The same turns and mirrors carry the whole set onto itself and the rows of a family onto each other. Which other rows belong to the same family as each row named below? List them in the order they appear above.
These 32 rows form 4 families of 8 rows each.
j361: -6; -19; 17; 23; -3; -23; -22; 6; -2; -9
j987: -5; -26; 7; -7; 33; 7; 14; -15; 9; 23
j268: -4; -21; 29; 13; 6; -13; -12; -7; -9; 33
j561: 13; -8; 14; -8; -1; -27; -5; 16; -23; -6
j610: -5; -8; 1; -17; 37; -2; 5; -11; 18; 13
j335: -2; -32; -13; -16; 21; 5; 12; 10; 8; -5
j301: -2; -25; -17; -12; 18; 18; 8; 8; -3; 1
j522: -11; -17; -7; -16; 34; -11; 10; 3; 10; -10
j143: -8; -12; 4; 23; 32; 11; -6; -22; 3; 3
j542: 4; -13; 13; 21; 30; 2; 2; -29; 6; 8
j135: 17; 5; 28; -9; -2; -21; -1; -16; -2; 12
j323: 10; -14; 32; 3; -4; -12; 5; -18; -6; 27
j466: 2; -23; 3; -10; -18; -13; -1; 13; 14; -12
j748: 6; -27; 21; -21; -19; -1; 4; 4; -6; 15
j957: 19; 6; 20; 0; -1; -21; -21; 4; -13; 10
j429: 14; -28; -18; -9; 15; 9; 1; 19; -7; -4
j254: -2; -18; -13; 12; 26; 1; -19; 14; 7; -15
j302: -1; -22; 38; 2; -5; -7; -5; -11; -15; 24
j917: -5; -13; 8; 21; 36; 3; -17; -12; 8; 14
j45: -10; -27; 2; 0; 31; 15; 15; -14; -8; 17
j845: -12; -12; -7; -1; 40; -12; -13; 14; -2; -4
j165: 15; -7; -9; 18; 18; 8; -23; 0; 8; -8
j636: 12; -11; 22; -16; -3; -28; 16; -3; -12; -2
j638: -1; -11; -15; 11; 19; 15; -15; 2; 8; -13
j823: -5; -2; 1; -2; 43; -4; -16; -1; 6; 18
j448: 4; -26; 16; -21; -10; -4; 9; -1; 6; 29
j940: 9; -26; 15; -18; -14; -13; 19; 2; -7; 9
j60: -2; -14; 30; 18; -10; -13; -22; -5; -7; -5
j757: 3; -34; 4; -5; 26; 2; 26; -10; -10; 13
j443: 10; -6; 22; 22; -6; -17; -25; -2; -8; 6
j286: 6; -20; 14; -5; -23; -6; -12; 9; 2; -13
j30: 12; -17; 5; 0; -17; -15; -9; 19; -8; -14

Which other rows belong to the same family as j286? j301, j143, j748, j302, j45, j638, j60
Which other rows belong to the same family as j466? j361, j268, j542, j429, j165, j448, j757
Which other rows belong to the same family as j323? j987, j335, j254, j917, j940, j443, j30

The same turns and mirrors carry the whole set onto itself and the rows of a family onto each other. Which other rows belong to the same family as each row named below? List them in the order they appear above.
These 40 rows form 10 families of 4 rows each.
j106: -31; -44; -12; 4; 18; -10; 14; -47; 12; -33; 0; 4; -27; -3; 7; -17; -3; -20; -28; -13; -13; 9; 8; 17; 1; -22; -6; -3; 13; -19
j565: 18; -29; -20; -13; 18; -19; -2; -10; -34; 0; -4; 35; 15; -5; -6; -6; -9; -33; -15; 2; -6; -8; 37; 28; -9; -7; 15; -18; 12; -7
j410: 21; 0; -3; 6; 23; -6; 8; -34; -23; -31; -28; 1; 19; -1; -24; -2; 5; 5; 12; -15; 3; 21; -1; 31; -37; 14; 12; -3; 17; -5
j867: 14; -35; -10; 7; 9; -38; -4; -16; -20; -19; -7; 40; 9; -8; -9; 1; -6; -32; -7; -5; -10; 3; 40; 31; -15; -25; 16; -23; 5; 9
j791: -17; -49; -7; -1; 9; 1; -5; -43; 5; -26; 14; 30; -30; 9; 0; -12; 1; -41; -22; -6; -5; 9; 5; 18; 1; -21; -10; 13; 11; -12
j270: 15; -38; 10; -25; -10; -11; 7; -44; 2; -24; 0; 22; -23; -9; -7; -2; 12; 4; -26; -20; 4; 26; -25; 15; -29; 9; 1; 18; 40; -3
j956: -22; -54; -9; -7; 4; -16; 2; -40; 10; -18; 7; 3; -27; -3; -6; -11; 1; -26; -14; -21; -16; 6; 12; 12; 19; -16; -1; 16; 13; -21
j418: 18; -38; -8; -2; 7; -27; 0; -7; -31; -21; -13; 29; 11; -10; -21; -3; 1; -37; -17; -4; -6; -1; 47; 32; -9; -4; 13; -25; -3; -1
j536: 22; -23; -17; 16; 15; -20; 3; -9; -28; -19; -9; 24; 5; -11; -9; -6; -6; -43; -18; 0; -6; -8; 31; 29; 4; 4; 23; -25; 8; -5
j509: 16; -29; 16; -30; -4; -11; 8; -36; 14; -34; 4; 26; -16; -12; -18; -7; 11; -6; -33; -16; 10; 26; -3; 7; -29; 22; -13; 12; 31; -6
j544: -37; -45; -6; -1; 16; -23; -1; -39; 25; -26; 8; 19; -18; 2; -4; -15; 7; -36; -20; -20; -11; 6; 6; 7; 2; -10; 4; -5; 24; -1
j482: 22; -33; 17; -24; 1; -7; 19; -39; 1; -33; 1; 28; -22; -19; -1; 2; 1; 2; -26; -16; 4; 31; -6; 19; -29; 24; 2; 22; 27; -9
j661: -12; -57; -6; 1; 19; -16; 1; -38; 14; -24; 6; 9; -21; 10; 1; -7; -6; -43; -22; -7; -3; 15; 14; 5; 2; -19; -11; 0; 5; -21
j883: 5; 0; -9; -4; 26; -7; 18; -23; -30; -7; -15; -7; 19; -1; -32; 3; -1; 1; 7; -15; 1; 6; -6; 24; -37; 13; 1; -11; 25; -3
j212: -1; 2; 10; -3; 13; -13; 14; -31; -28; -15; -17; -3; 14; -9; -23; 10; 14; -8; 6; -28; -2; 12; 2; 24; -33; 12; 27; -19; 15; 14
j840: 20; -11; 8; -11; 18; -18; 14; -31; -40; -31; -25; -5; 21; 0; -16; 4; 13; 6; 6; -15; -3; 20; -5; 18; -35; 9; 3; -5; 7; 7
j585: 6; -28; 8; -31; -5; 0; 2; -38; 4; -36; -8; 22; -16; -19; -10; -6; 2; 4; -35; -15; 5; 28; -16; 12; -17; 16; 2; 16; 42; 0
j478: 17; -6; 0; 9; 16; -13; 18; -26; -36; -20; -12; -4; 14; -1; -24; 2; 21; 6; 14; -25; -10; 6; -1; 23; -19; 22; 15; 9; 12; 0
j798: 20; 1; -3; 4; 18; -19; 15; -34; -33; -19; -24; -1; 14; -3; -21; 3; 14; 5; 7; -28; -10; 17; -10; 29; -35; 8; 15; -6; 20; -2
j128: -29; -44; -7; -1; 16; -12; -4; -31; 19; -28; 1; 10; -19; 3; -12; -19; 3; -31; -25; -18; -13; 8; 21; 9; 3; -23; -19; -9; 12; -15
j174: 5; 3; 3; 15; 28; -5; 30; -31; -37; -33; -22; -7; 7; -1; -13; 1; 8; 5; -1; -19; -9; 11; 5; 25; -35; 9; 14; -7; 9; 1
j186: -17; -51; -11; 4; 8; -17; -3; -39; 8; -15; 8; 8; -31; 3; 3; -14; -2; -34; -26; -20; -12; 0; 5; 10; 2; -32; -1; 3; 19; -15
j587: 23; -31; -22; 11; -1; -32; 16; -19; -33; -18; -5; 27; 9; 0; -8; -12; -5; -27; -26; -3; -10; -4; 31; 28; -2; -20; 19; -22; -1; -12
j820: 10; -4; 0; 0; 27; -5; 13; -35; -25; -10; -23; -1; 13; -6; -29; 6; 15; 0; 22; -17; 6; 9; 2; 34; -35; 8; 6; -2; 4; -4
j816: 11; -28; 15; -21; 4; -2; 13; -41; 1; -27; 5; 13; -24; -12; -6; 7; 13; -2; -40; -13; 5; 28; -16; -3; -22; 12; -12; 13; 34; 6
j911: 6; -23; 5; -33; 1; -4; 14; -44; 5; -24; -8; 37; -7; -17; -18; -3; 5; -3; -46; -19; 13; 19; -21; 14; -27; 10; 2; 14; 31; -3
j486: 21; -23; 12; -23; 0; -19; 11; -52; 14; -27; 11; 25; -14; -16; -10; 0; 5; -4; -24; -24; 17; 25; -8; 11; -44; 5; -1; 10; 30; 5
j340: 15; -32; -25; 9; 22; -35; 7; -20; -33; -22; -22; 22; 12; -8; -14; 6; 1; -37; -23; -5; -16; 8; 35; 28; 5; -4; 15; -23; 1; -2
j965: 7; -18; 7; -17; -4; -3; 15; -48; -5; -34; 8; 22; -21; -10; -15; -4; 12; 0; -24; -12; 3; 22; -34; 18; -24; 14; -17; 13; 30; 10
j265: 21; 9; -3; -16; 14; -17; 15; -41; -44; -27; -22; 10; 12; -1; -17; 0; 11; -7; 11; -13; -5; 15; -3; 39; -25; 12; 10; -4; 6; 1
j758: 24; -36; -19; 13; 12; -37; 4; -16; -34; -11; -11; 27; 3; -2; -9; -2; 0; -42; -11; -5; -13; -5; 30; 33; -5; -7; 29; -18; 7; -10
j997: 2; -24; -20; 11; 15; -25; 7; -24; -35; -20; -14; 29; 0; -3; -21; 2; -14; -48; -16; -5; -14; 1; 29; 42; 4; -13; 15; -11; 0; -4
j572: -16; -45; -6; -6; 10; -9; -9; -35; 7; -28; 7; 5; -28; -2; 5; -23; -11; -31; -20; -5; -2; -3; 14; 10; 3; -31; -9; -1; 14; -13
j126: 15; -30; -1; -40; 8; 1; 4; -38; 5; -11; 8; 35; -3; -7; -7; -5; 5; 0; -28; -12; 12; 23; -9; 10; -31; 15; -7; 14; 41; -10
j723: 13; -24; -11; 6; 12; -22; 10; -5; -27; -6; -12; 43; 6; -12; -10; -1; -3; -38; -25; 1; -6; -10; 23; 30; 0; -10; 15; -28; 2; -3
j923: 19; -27; 11; -14; -13; -3; 23; -38; 1; -27; -1; 31; -13; -2; -14; -2; 5; 8; -37; -16; 4; 35; -16; 9; -30; 0; -1; 17; 33; -13
j399: 9; 8; 7; -4; 18; -8; 13; -29; -28; -27; -20; -11; 14; -3; -33; -1; 16; -1; -1; -29; -1; 14; 6; 20; -38; 14; 4; -12; 9; 3
j405: -34; -48; -19; -11; 20; -12; -3; -30; 8; -11; 5; 7; -14; 2; -14; -16; -16; -25; -21; -9; -7; -2; 6; 10; -2; -22; -15; -2; 29; -12
j32: 20; -45; -14; 5; 13; -28; 9; -16; -34; -30; -5; 33; 4; -15; 4; -5; -7; -31; -19; -2; -10; -8; 38; 35; -2; 1; 22; -9; -4; -4
j735: -27; -46; -3; -13; 22; -18; -3; -39; 10; -19; 1; 11; -27; 3; -7; -19; -1; -25; -7; -8; -2; -10; 10; 10; 1; -29; -14; 12; 11; -9

Which other rows belong to the same family as j798? j270, j186, j758
Which other rows belong to the same family as j840? j661, j816, j340
Which other rows belong to the same family as j965? j791, j265, j997
Which other rows belong to the same family as j405? j565, j883, j126
Which other rows belong to the same family as j410? j536, j585, j572

